In the rows, zero is written as 128.
Each row of R is roughly a mix of the hidden directions of one of 4 groups.
R, 154 rows:
[[122 139  87 141 114 165  92 107 142  54 125]
 [145 107 129 114 169 132 186  73 164 155 126]
 [136 131 105 100 130 128  51  91 164 145 154]
 [171 131  71 118  99 156  70 148 124 148 123]
 [148 112 127 114 161 122 196  83 155 167 121]
 [138 193 138 168 170 155 136  92 115 103 111]
 [112 128  73 165 136 132 154 177 139  78 103]
 [ 90  97  74 178  93 150 147 135 114 158 135]
 [117 105 123 181 134 128 130  90 160  70 168]
 [ 92 113 161 149 145 122 176 156  83  90  95]
 [133 189 124 176 148 168 144  87 108 103 119]
 [133 125 166 105 130  82 155 139 117 205 131]
 [ 88 174 125 135 101 109  71 115 152  82 121]
 [103 188 111  90 129 139 100  92 113  85  99]
 [136 124 127  76 180 128 185 114 130 164 101]
 [ 96 181 138  86 126 151 119  96 132  97  75]
 [122 130 104 133 176 152  47 131  99 123 122]
 [ 97 129 114 112 199 101 152 164  92  99 129]
 [106 142 141 124 105  93  58 155 177 107 129]
 [101 175 135  88 127 160 122  93 131  96  72]
 [131 109 169 105 125  85 164 140 134 200 135]
 [114 148 130  95 124 150  67 175  92  95 107]
 [164 173 155 155 176 159 145  94 136  96 106]
 [138 146 116 114 111 102 123 163 114 140 216]
 [120 146 142  87 174 146  63 145 104  99 107]
 [122 150 122 110 143 140 138  87 133  56  76]
 [136  80 146 112  94 104 100 169 184 144 152]
 [122 135 123 128 182  63 124 162 123  89  96]
 [169 114 143 112 154 148 138  60 174 142 104]
 [124 131 166 112 122 118 195  86 139  87 161]
 [167 156 111 108 117 102  53 132  95 112 112]
 [109 136 139 171 122 130  65 125 126  69 164]
 [136 154  97 109  79 121 139  83 183 100 151]
 [144 170 122 161 158 172 175  92  89 132 128]
 [113 181 159  70  89 132 149 147 126 147 157]
 [121 123 123 167  48 126 164 128 144 153 157]
 [151 128 154 104 129  96 122 135 124 217 139]
 [ 98 147  64 152 151 141  94 149 123  83 100]
 [119  86  93 164 170 138 101  98 126  89  87]
 [153  79 111 180 162 110 132 108 132  90  87]
 [145  82 143 118  97 118 111 174 189 152 152]
 [159 114 156 144 129 128 178 104 148 106  58]
 [127  63  94 180 161 115  94 125 108 130 120]
 [117 187 150  98  89 118  98 106 155  87 154]
 [140 122 111 121 144 142  39 136 113 170 120]
 [148 148 114 108  64 128  74 165 103 131 103]
 [125 205 154 141 159 127 108  95 130  86 122]
 [114  89 107 166 178 137  95 108 138  93  83]
 [161 132 117  97 112 113  97 110 164 197 158]
 [153 135 148 113  87 115 152 164 111 182 182]
 [ 98 123  93 159 169 169  92 147 109  84 102]
 [147 139 116 125  88  72 174 149 130 177 102]
 [133 122  72 134 150 118 102 124 110  73 185]
 [ 86 112 118 107  76  88  73 147 149 116 139]
 [159  72 148 123 107 125 124 171 176 161 156]
 [125 126 124 130 110 107 109 167 113 186 197]
 [121 137 147 139  95 108 217 137 126  99 117]
 [140 113 119 150  99 105 193  94 163 172 144]
 [171  78 135 164 158 150 154 160 124 176 132]
 [ 82 147 122 124 100  94  64 126 150  85 114]
 [145 137 124 119 154 115  64 121 148 199 144]
 [119 143  78 161 152 148  61 147 130  99 107]
 [188 120 127 115 158 116 135  65 159 144 100]
 [ 80 118 131 153  81 177 114 154 123  96 167]
 [134 197 139 169 166 156 136  92 116 103 117]
 [ 88 108 177 126 152 105 197 133 105 117 118]
 [175  91 131 134 153 159 184 136 101 170 137]
 [139  89 148  79 112  94 102 174 174 142 138]
 [100 149  60 150 143 117 120 171 117  98  90]
 [137 127 126 102 156 118  64 105 150 189 154]
 [145 162 187 114  99 134 161 138 145 174  90]
 [ 93 138  81 160 139 156 181  97  88 139 114]
 [132 157  81 142 134 134  44 123 135 106 118]
 [129 130 128  85 217 121 112 123 121 109 104]
 [161 123 122 140  57 124 161 113 150 181 119]
 [ 90 117  79 193 108 158 150 100 120 122 115]
 [ 89 185 158  70  98 148 143 122 141 135 114]
 [161 106 153 144 128 137 179 105 143 108  59]
 [ 82 178 102 128 131 122 115  87  95  85  96]
 [162  74 111 168 138 108 129 161 120 143 185]
 [112 121 138 126 216  92 147 136 137 101 108]
 [164 116 125 136 170 160 189 117  83 157 121]
 [149 123 113 139 119  92 123 165 116 147 211]
 [123 119 101 178  71  90 174 142 132 122 154]
 [174 128 161 141 117 129 183 108 148 117  69]
 [154 124 156 108 126 100 113 133 130 217 140]
 [188 176 176 132 167 153 135 109 131 111 132]
 [110 144 133 164  86 126  67 156 109  82 149]
 [114 108 111 187  99 111 161 106 149  92 175]
 [ 94 118 133  95  89  81  72 142 159 103 134]
 [183 134 137  96 133 144  96  67 153 153 104]
 [163 137  92 104 106 132  77 104 175 162 158]
 [157 114  81 153 161 111 106 126 113  68 167]
 [127 168 115 175 155 168 171  88  91 126 125]
 [149 138 106 128 114  99 122 157 114 138 216]
 [127 140 139 152 107 118 214 145 119  85 117]
 [163 143 121  94  80 118 146 145 119 188  87]
 [127  98 137 159 157 149 123 102 145 118  46]
 [115 112 161 140 122 106 202 170  96 131 102]
 [100 107  98 175 161 159 129 164 137  76 105]
 [156 117 122 136 124  82 188 112 163 174 104]
 [106 109 136 169 139 173 151 152  97  70  97]
 [ 91 132 132 124 137 178  79 145  95  81 160]
 [145 126 120 111 150 133  46 108 144 172 151]
 [ 84 106 149 141 128 183 182 112 144 140 166]
 [173 148 182  84 151 103  94 160 133 137 146]
 [183 160 154 163 155 178 152 130 164 135 130]
 [140  63 135 177 152 140 146 119 151 131  78]
 [146 133  95 127 125 129  48 152 122 176 111]
 [ 94 112 120 174 124 110 197 148 124 149 166]
 [122 149 180 118 114 145 146 120 146 164  55]
 [155 133  83 110  92 152  56 112 151 134 135]
 [ 97 124 141 166 146 146  78 124 130  65 165]
 [ 81 129  89 116 138 139  74 141 116 138 188]
 [149  96 112 118 153 149 192 122  77 164 125]
 [157  79 116 185 174 118 119 121 141  95  98]
 [101 145 139 136 134 135  60 166 101  74 133]
 [147 160 182 114  93 133 163 133 143 180  95]
 [123 102 152 117 175 118  97 156  92 193 122]
 [142 105 142 131 153 132 194  88 173 165 114]
 [174 144 146 111  77 149  87  96 146 166 103]
 [163 130 162 102  81  97 163 114 148 179 151]
 [110  83 119 126 104 125 176 147 149 146 196]
 [102 118 134 176 139 144  90 116 135  64 170]
 [114 128 135 150 103 134 195 149 104  69 102]
 [ 99 113 128  66  99  77  95 161 132 141 145]
 [137  92 154  80 109  88  93 169 166 139 146]
 [155 100  91 166 169 103 115 124 127  66 146]
 [160 114 191 100 113 120 161 100 124 169 163]
 [111 180 151 141 112 112  71 121 170  88 138]
 [166 136 158 124  80 170  90  96 153 157 103]
 [115  73 132  82 106  83 112 167 152 151 145]
 [154  85  93 177 165 103 123 113 130  76 126]
 [ 92 121 152 158 145 153 158 131  93  60 103]
 [ 92 121 135 132 206 139 109 124 124  77 149]
 [181 135 143 108 171 121 109  65 148 120  99]
 [118  82 133  66 104  85 109 165 151 142 136]
 [150 104 188 112 115 112 191 123 128 161 153]
 [ 93 194 150  83 111 145 135 105 150 119  94]
 [146 139 162 139 113 129 168  96 154 138  52]
 [106 143 127 108 126 148  68 181  88  91 117]
 [108 159 176 104 103 150 135 128 139 183  78]
 [ 95 120 120 136 201 106 157 138 111  79 147]
 [ 97 101 110 171 160 164 137 158 129  69 108]
 [ 70 164 119 129 104  98  83 108 147  83 122]
 [123  53  98 115  89 123 134 163 124 167 133]
 [158 113 149 120 149 152 166  63 168 158 115]
 [133 164 152  89  79 121 153 152 116 172 172]
 [ 87  78  73 146 157 120 103 117 122  96 156]
 [120 121  86 169 158 165  99 181 109 132  94]
 [109 132  82 113 125 154  82  95 141  63 131]
 [ 77 155 115 128  96 102  75 113 147  80 115]
 [152 157 118 112 121 111  43 135  98 100 119]
 [105 111 127 174 166 178 107 150 103  84 102]]

Here is one row from each group, named. Which group is each of the other rows in?
[115 169 157 100 112 155 138  98 134 134  54] : F
[126 211 148 136 143 129  92 105 117  90 124] : U
[102 145 125 137  97 129  69 186  96  93 132] : G
[146 118 170  84 120  86 120 115 123 195 148] : K

[ 91 121 143 157 149 151 150 139  86  62  98] : K
[144 154 167  98 102 144 198 121 162 112 112] : F
[180 140 129 108 156  74 140 104 143 159  81] : G
[184 142 174 131 108 116 183 126 135 129  83] : F
[ 89 131 107 113 172  95 172 172  88 115 141] : G
[107 113 130 182 136 119 146  93 153  72 174] : G
[163 116 129 133 163 159 195 115  87 160 137] : U
[116 114 170 143 119 127 217 142 111 116 117] : K
[146 134 165  97 151 175  73  94 150 149 105] : G
[175 116 131 110 148 119 156  73 172 157  94] : G
[ 87 120  81 191  94 153 142 123 115 152 147] : U
[123 114 144 133 135 117 210 125 159 177 111] : G
[157 147 101 112 133  59 147 153  97 169 106] : G
[116 126  78 172 134 143 155 184 132  91  97] : K
